Here is a table of points, one per row:
[-11  16  -9  10 -19   5  91  74  -3   5  27 -43  37  12 -52  55 -38 -56 -22 -46 -55  11  26 -29 -40  20 -27 -34  -9 -21  49  -8]
[-62  34  39 -47  17 -42  19  23  21 -14  26  25 -14 -17 -23 -32  14 -35   8 -16  63  10   3  53  -7 -16  -7  -5  45  23 -28  20]
[-26 -32 -17 -13  39  23  -2  26 -35 -40 -39 -47 -20 -58 -14   2  33  -7 -23 -35  14  19 -55 -13 -22  24 -40  -7 -20  10 -13 -41]
[ 27  12 -21 -28  10 -32 -17 -22  42 -82  -3  11  26 -14 -33  37  80  74  29  -3  28  63   7  66 -36 -55 -51  16  29  19  -3  22]
[  6 -11   7  -2   0 -50 -15 -60  19  31 -47  11  18  25 -31  38  10  -4  -1  14  13  50 -33 -35  -4  63  28 -31  27  65  -6 -24]
[ 33   9 -61   6   6   3  36  10 -15  35  28 -29  32 -25  25  35  64 -14  59   7  29 -29 -87  86 -53  20   8  30  36   9  -6 -48]
[-88  47  13 -21  27 -34  32 -21 -38 -62 -29  -5   9 -71   7  42  14 -26   3  44 -42 -24   8 -41   3  53  27 -21   1 -34 -24 -18]
[-54  -4 -32   7 -11 -64 -45  -7 -19   2  71   1  56 -18 -11  -4 -10 -25  12  -1 -12  32   7 -24  32 -47 -19  34  -9 -13  33   2]
[ 11   7  29 -65  94  17 -53 -46  26  10   5  14  50  24 -36  18  18  11   3  13   4  -3  30   1 -39 -22  13  -7  24   7 -34 -11]
[ 15 -22 -11  62  25 -11 -30  27 -15 -11  41   5  18  14  15   6  11  32 -36  22  -8   6 -11 -34 -56  23 -29  32  27 -60 -25 -28]
[ 18 -34  28  13 -69 -12  33 -16   1 -79 -36  11 -34 -66 -24 -10   7  11 -16  51 -56  33  -9 -21 -44 -10  15  55 -35  -2  45 -48]
[ 19  -4  56   3  39 -28  35 -17 -35  44  -7  14  54   1 -27 -17  33  73   7  -4  13  14  -4 -24  31  16 -74 -24 -25  35   2  56]
[-20  33  -5  26 -13 -53 -23 -13  61  49 -81  17 -23 -52 -19  31 -74  79 -30 -10  57  22  38  19 -47   8 -25  19   0 -30  15  21]
[ 46  49  20  18   8  -1 -37   5  17 -47   0  38  42   1   1 -53   4 -15  54 -23  15  -3  41 -14 -83 -11  17 -12 -26  25  -3   2]
[  7 -46   4 -46   3  -6 -22 -27 -22   8 -19 -41 -38  -8  16  10  17 -63  23 -15 -41  25  10 -14 -20 -13 -48   3  10  11  14  22]
[-21   4  37  17  32  -4 -17 -33   9  -7 -21 -15  36  -7  -4  66 -25  -8  45 -13  53  17  82 -56  93   3 -23  14  51 -15  28 -66]
[-20   9   4  10  11   9  17  -6  13  10  16 -10 -25 -48  30  11  16 -33  -4 -32  46  -4  57   4   0  16  18 -19 -68  32  58  32]
[ 15 -25  27   7 -18 -25  27 -27  41  19   0  14  47  -7 -24 -16  56  29  14 -49  16 -66 -12  24 -14 -30  14   3  36 -21  34 -53]
[ 66  27  17   9 -21   6  42  56 -19 -51  -1 -24  45   5  51 -36 -45 -29  12  26  13  17  29  -9   6  52 -23 -16  -4   3  -4  19]
[ 15   3 -19 -15 -20  69  28  -2 -40 -12 -58  31 -10  32  15   8 -23  -8  45  28 -43   3  10  -1  19  -6 -37  59  16 -14 -37 -16]
[-67   3  10   6  -9  -9  69  19 -15 -28   7 -72  17  50   7 -30 -96  28  -6  25  -4 -22   2  38  30  -8  10 -19  -3  12 -38  29]
[ 18  27  20  16  38  21 -57  73 -25   6  45 -19  -3 -15 -11 -53   2 -32 -34  -7 -15  26 -42 -49  30  -5   7 -20 -11 -40  10  34]
[ 10  17  92  33 -34 -14  -7  -3 -11 -36   3 -12  14  32   6  -1  -9 -15  11 -21  29  10 -38 -28  15  29  37  45  22  33  -8  14]
[-18 -42 -23   3 -36 -14  14 -43 -17  28  18  62  18  13  30 -10   4  13 -43 -62  -8  14 -32 -53  -1  11 -40 -15  21 -33  15  54]
[-44 -68   7  33 -13  24 -44 -15 -41  -4 -55 -42  -4 -15 -32  18  59 -68   3  53   9 -42  56  11  -1 -22   2  47 -15 -25  23  28]
[ 41  13  21  23 -17  36  36   1  39  19  11 -19 -71  40 -50  49  56  10  -5 -18 -38 -48 -25 -18   2  13   1  -1  23  -4   3  38]
[-48 -84  73  -5 -18   0  16  52  50 -18 -35  34 -32  26  75   8  -1  28  37  -9 -34 -26   8 -11  23  14  -5 -76  -8 -27  44 -56]
[  8  21 -63  30   9  20  28  -4  17 -48 -27  -1  -5   7   6 -20 -11   4 -13 -26 -16 -40   0  23  79 -29 -28  14 -14 -31 -10  64]
[   1   19   29   28    0   84  -22 -110    3  -43   38  -73  -58  -14    3   18  -11  -35    6   83   18   21  -18   29  -37  -21    3  -17   46   14   19   22]
[ 54   8  32 -59  -6  -2 -10 -44  15 -41  13  -3 -28  29 -20  39  34  33 -30 -13  74  -8 -95 -25 -25 -60 -22  11 -36  40  58 -52]
[ 17   2  24  -7 -57 -41 -47  11 -22  16 -43  -9  22  22  40 -45 -12   4  -2 -38   2  -1   9  -7  -1  24  48 -13  27 -59   2  -6]
[ 35   2   4 -66   2 -15  24  37  10  30  19  34 -17 -62 -32 -11 -76  43  26   5 -18 -16  -5 -28 -21   1   5   1 -16   6 -45 -11]
[ 37 -63 -29  34   9  25   3   1  13 -29 -18 -15  21 -52 -57 -37  -1  20  37  24 -17  69  18 -11 -36 -14  71 -13  34  34  17   4]
[ 14 -24 -21   3  17  38 -13 -23  23 -35  27 -39 -31 -52  10  22   6  35  16 -35 -46 -73  -7 -20 -44  17  32  19  -9  15   4   2]
[-23  54 -37 -48 -47  90   3  51 -48   8  12   3 -25 -10 -16 -36 -26  31   6 -28  66 -27  -4  16  83  54 -13 -19  22 -63  49 -36]
[ 10  57 -13  54  14 -55   6   8   5  -2   1  -3 -50   8  70 -14  44 -49 -28 -38 -68  20  28 -12  60  12 -16 -14  36  25   8 -49]
[ -31  -32  -62   46 -107   52  -32    5   48    9  -18    5  -12   37  -39   -9  -21  -21  -45   23   57  -28   26    9  -22    9  -49  -19    7   69  -29  -22]
[-12 -23  -2 -42 -43 -31 -51  34  52  24 -34 -56 -32  85  -9  -7  36  -3  21   4  34  -1  15 -73  14  29  30  36 -13 -49  10  35]
[ 11  -9 -14  13  69 -10   3  38 -45 -16   0   7 -36 -15 -10  -7  -2 -40 -21  16  16  77 -29   9 -41 -24  23 -54 -11  18  28  35]
[-27   2  -5  -7 -21  53 -17 -32  -4 -20  20  95   4  26   7  19 -21  -6 -15 -34   5   6  -2  34 -45   7 -11  -2  -6  68  -5  42]
[ -2  74 -20   6 -24   2 -32  38 -38 -38 -19  10 -14  38  32  40 -21   0 -25  36  28 -62 -23 -86   7 -52  45  26 -54 -28 -72  -3]
[-16  15   7 -15 -14  72  22  33  34  50  -3 -41  21  -8  42   6  26  32 -22  25  -1  14  56  17  22 -42  26  45 -50  25  10  25]
[ -1   0  46 -15 -43  22  22 -14  22   9  38  -5  -6  -7 -12 -68  40  25  14  68  17 -19  39 -16 -48  33 -53   6 -25 -18 -80   5]
[ 14  -5 -24   3  11 -12   3  25 -12  -3  34 -11  11 -67  15  66 -37   4  42  -5 -18 -81  -2 -12 -49 -11   4   8  26  27  66  46]
[  5  21 -25 -30  -7  35 -21  16  14 -31  10 -13 -33  72 -16 -22 -15  22  37  41  20  -5  61   6 -25 -14  44  50  33  35  -2  30]
[ 61  -9  38  23 -20 -20 -24 -40  -3 -29  31 -38   8  -2  -6 -16 -46  61 -50  53  -2 -25  14  -7  11  13  52  46  39  14   1 -57]
[ 11 -16   6  34 -21  54  58   9 -51  11 -23   4 -20 -62  18  28  73  29 -44 -29   2  41 -19 -16  28  34  33 -29   1 -49  -4  29]
[  7  -9   3  10  37 -11  26 -30 -22  36  56  14  22  28 -19  25  14   2 -58 -52   3   5   4  72   4 -61  71   8 -18   5 -40  28]
[-31  -5 -37 -46   6 -11  38 -47 -21 -35 -20   6  -2  40  41 -86   9 -18  31 -23 -15   5  50 -47 -12 -15  20  -4 -11 -49   1  -9]
[ 17  25 -22  16 -19  61 -73  25 -10  62 -14  19  30  -4  13   8 -17 -14   7  11 -46  -8 -40  26  26 -47 -10 -69   7 -29  -1  77]
[-51   9  25  18   2   9  -8  -1  37  26  53 -16  -6 -12   2 -71  42 -37   9  17 -27 -37 -33  -6  32  -3 -47 -25   9  28 -10 -22]
[ -20    9   -7   27    1  -48   19  -10 -103  -18  -27   22  -57   33  -31   29   49   16   30   25    1   18   48   53   20   18  -34    4  -70  -43  -14  -25]
[ 37 -16  -1 -70 -37 -39  10  -5  10 -16  30   9  47 -20  47  51 -20 -28  12 -42   0  -8  -1  28 -13 -24  -6 -13 -20  36 -24   3]
[-42  25 -49   3  16  32   7  36 -11  23  40 -33  16  54   2  14 -34  48 -16 -34 -26  -1   0 -10  25 -11 -43 -20 -28  10  32 -11]
[ 54 -39 -66 -34  40 -51 -44  -6  26 -57 -16  19  -4  15 -17  25   1  -6 -29  30  10 -24  26  14  -3 -17  -4 -57  -2  69 -24  35]
[ -6  90  35 -30  -9 -12  24  19  23 -14 -81 -45  28  36   0 -43  19  10   0  33 -79 -33   0  31   3  21  16 -31  42 -74   5  19]
[ 27   7  39  14   5 -33 -31  44  -1   9  50  40 -21 -13 -18 -26 -25 -32 -12  42 -57   1  31  18  40  41  41  60 -11   0  46 -54]
[ 49   0 -16 -31 -17   2 -12 -14 -22  70  14   5 -35  26  45  -6 -16  -1  40  31  34  33  26 -19 -19 -47 -13 -10  49   5   7 -10]
[ -3  -9 -54 -16  10  -3 -13 -36  47  12  36  -9  27 -33  -9   1 -21  -4  38   8   5 -29 -27   0  93  48  18 -47 -88  15   4   4]
[-22  15 -19 -21 -20  21 -17 -27  25  26 -64 -33 -19  29  47   5 -25   4  31 -47 -27  14 -13  17  21  24  13  45   7  31 -50 -51]
[-45  -9  56 -63 -25  21 -13  38  -4  33 -40 -16  40 -31  27   7  17   7 -55  29  -9 -12 -40  37  -1 -33 -26  35  14  18 -19 -38]
[-10  46 -23   6 -22 -50  14 -10 -35  88   3  34  -4 -12 -38 -27  50   6  16  35 -16  15 -51 -18  19  16  30  42  -3  86  44  40]
[  8 -63 -51 -19 -22 -10  -5 -53  60  57  42  28  -9  -5 -24  26 -35  10 -84  14  19  22  20 -10  30 -23 -10 -12  33  17 -65  38]
[ -7   4  20  29 -44 -12 -43 -30 -49  35  22  -6  12 -16  -9 -64   3 -22  41  11 -27  30  23   1 -28 -68   9 -70   5 -61 -45 -37]
[-27 -45  42  27  -8  28  23  42  26 -15  11  37   1 -25 -45 -15 -23 -16  71   0 -29  20 -26 -20   1 -48  44  37  32  -5 -26 -21]
[-47  32 -28  32  21 -18 -12   7  -3 -10  -5  23  16  -9  44  37  -4  35 -37   7  -6   9 -23   1 -16 -14 -15 -20  15  26  30  16]
[ 58 -11  27  28 -12 -49  60   0  10   6 -40  38 -18 -11  -8 -25   4 -53 -37  75  14 -48 -10  19  38 -10  21 -12  21 -14 -22 -47]
[ 14  -7  22  20 -17 -18 -48  13 -43  21 -28 -28  -8 -37  10 -12   5   7 -39 -59 -24  -6  52  10  16  -6   4 -40 -22  28 -36 -44]
[  4 -45 -29 -17  49   1   2 -17 -39  22  -5  53  23  28 -31 -39  -5  12 -56 -36   4 -25 -20  46  29  19 -10  24  35  17  54   7]
[-17  21 -22 -20  73 -29  17  40  19  11  52  17 -26  35   1  13  27 -27  46  -8  11   2 -33  31   2  42  -5 -65 -26 -38  22  -5]
[-10 -34  -4  10  -5  34  -6  32  13 -17  12  29  -2  33  24  47 -42   9  12 -45   1  27 -78  29   7  77 -24  24   2  -7 -27  38]
[ 15 -51 -23  65  71 -46  33   3  -4   2 -26 -44 -56  -8   6  12 -11  12  30 -81  29 -28 -19  16  35  -1 -38  20  -5 -26  -8 -14]
[ 33  25 -22   8  47  45 -23 -25  53 -25 -24 -11  35  23 -14 -17  -8 -41  -1  -9 -12  18  13   4 -13  52  -6  -4 -92 -46 -13 -67]
[  4  14  25 -13  18  -1  12 -32 -12  20  39  29 -21  24 -20  49 -61 -14 -39 -19  15  46   5  50  -3  21  18  33 -24 -42 -28  34]
[-23  -6  -1  23  88  13  34  -2  11  49   8  60  29   4  60 -35 -32  -5  -6  35  53  27 -10 -26 -57 -37  13  35 -20   3  39  35]
These points spread out most along one direction. Take the direction at right angles to it along which they spread out most. Go by this last direction. How far along it is each point below, from 0 to 99? The average is 50, and the first point in the table lies past the average. One standard deviation of the points above along it is 16.
[-51   9  25  18   2   9  -8  -1  37  26  53 -16  -6 -12   2 -71  42 -37   9  17 -27 -37 -33  -6  32  -3 -47 -25   9  28 -10 -22] 53
[ 10  17  92  33 -34 -14  -7  -3 -11 -36   3 -12  14  32   6  -1  -9 -15  11 -21  29  10 -38 -28  15  29  37  45  22  33  -8  14] 36
[-31  -5 -37 -46   6 -11  38 -47 -21 -35 -20   6  -2  40  41 -86   9 -18  31 -23 -15   5  50 -47 -12 -15  20  -4 -11 -49   1  -9] 43
[ 46  49  20  18   8  -1 -37   5  17 -47   0  38  42   1   1 -53   4 -15  54 -23  15  -3  41 -14 -83 -11  17 -12 -26  25  -3   2] 29
[ 14  -7  22  20 -17 -18 -48  13 -43  21 -28 -28  -8 -37  10 -12   5   7 -39 -59 -24  -6  52  10  16  -6   4 -40 -22  28 -36 -44] 49
[-23  -6  -1  23  88  13  34  -2  11  49   8  60  29   4  60 -35 -32  -5  -6  35  53  27 -10 -26 -57 -37  13  35 -20   3  39  35] 59
[ 54 -39 -66 -34  40 -51 -44  -6  26 -57 -16  19  -4  15 -17  25   1  -6 -29  30  10 -24  26  14  -3 -17  -4 -57  -2  69 -24  35] 47
[ 27   7  39  14   5 -33 -31  44  -1   9  50  40 -21 -13 -18 -26 -25 -32 -12  42 -57   1  31  18  40  41  41  60 -11   0  46 -54] 38
[ 14 -24 -21   3  17  38 -13 -23  23 -35  27 -39 -31 -52  10  22   6  35  16 -35 -46 -73  -7 -20 -44  17  32  19  -9  15   4   2] 43
[-62  34  39 -47  17 -42  19  23  21 -14  26  25 -14 -17 -23 -32  14 -35   8 -16  63  10   3  53  -7 -16  -7  -5  45  23 -28  20] 52
[ 37 -63 -29  34   9  25   3   1  13 -29 -18 -15  21 -52 -57 -37  -1  20  37  24 -17  69  18 -11 -36 -14  71 -13  34  34  17   4] 24
[ -7   4  20  29 -44 -12 -43 -30 -49  35  22  -6  12 -16  -9 -64   3 -22  41  11 -27  30  23   1 -28 -68   9 -70   5 -61 -45 -37] 32
[ 61  -9  38  23 -20 -20 -24 -40  -3 -29  31 -38   8  -2  -6 -16 -46  61 -50  53  -2 -25  14  -7  11  13  52  46  39  14   1 -57] 15
[ 17  25 -22  16 -19  61 -73  25 -10  62 -14  19  30  -4  13   8 -17 -14   7  11 -46  -8 -40  26  26 -47 -10 -69   7 -29  -1  77] 72
[-20   9   4  10  11   9  17  -6  13  10  16 -10 -25 -48  30  11  16 -33  -4 -32  46  -4  57   4   0  16  18 -19 -68  32  58  32] 63
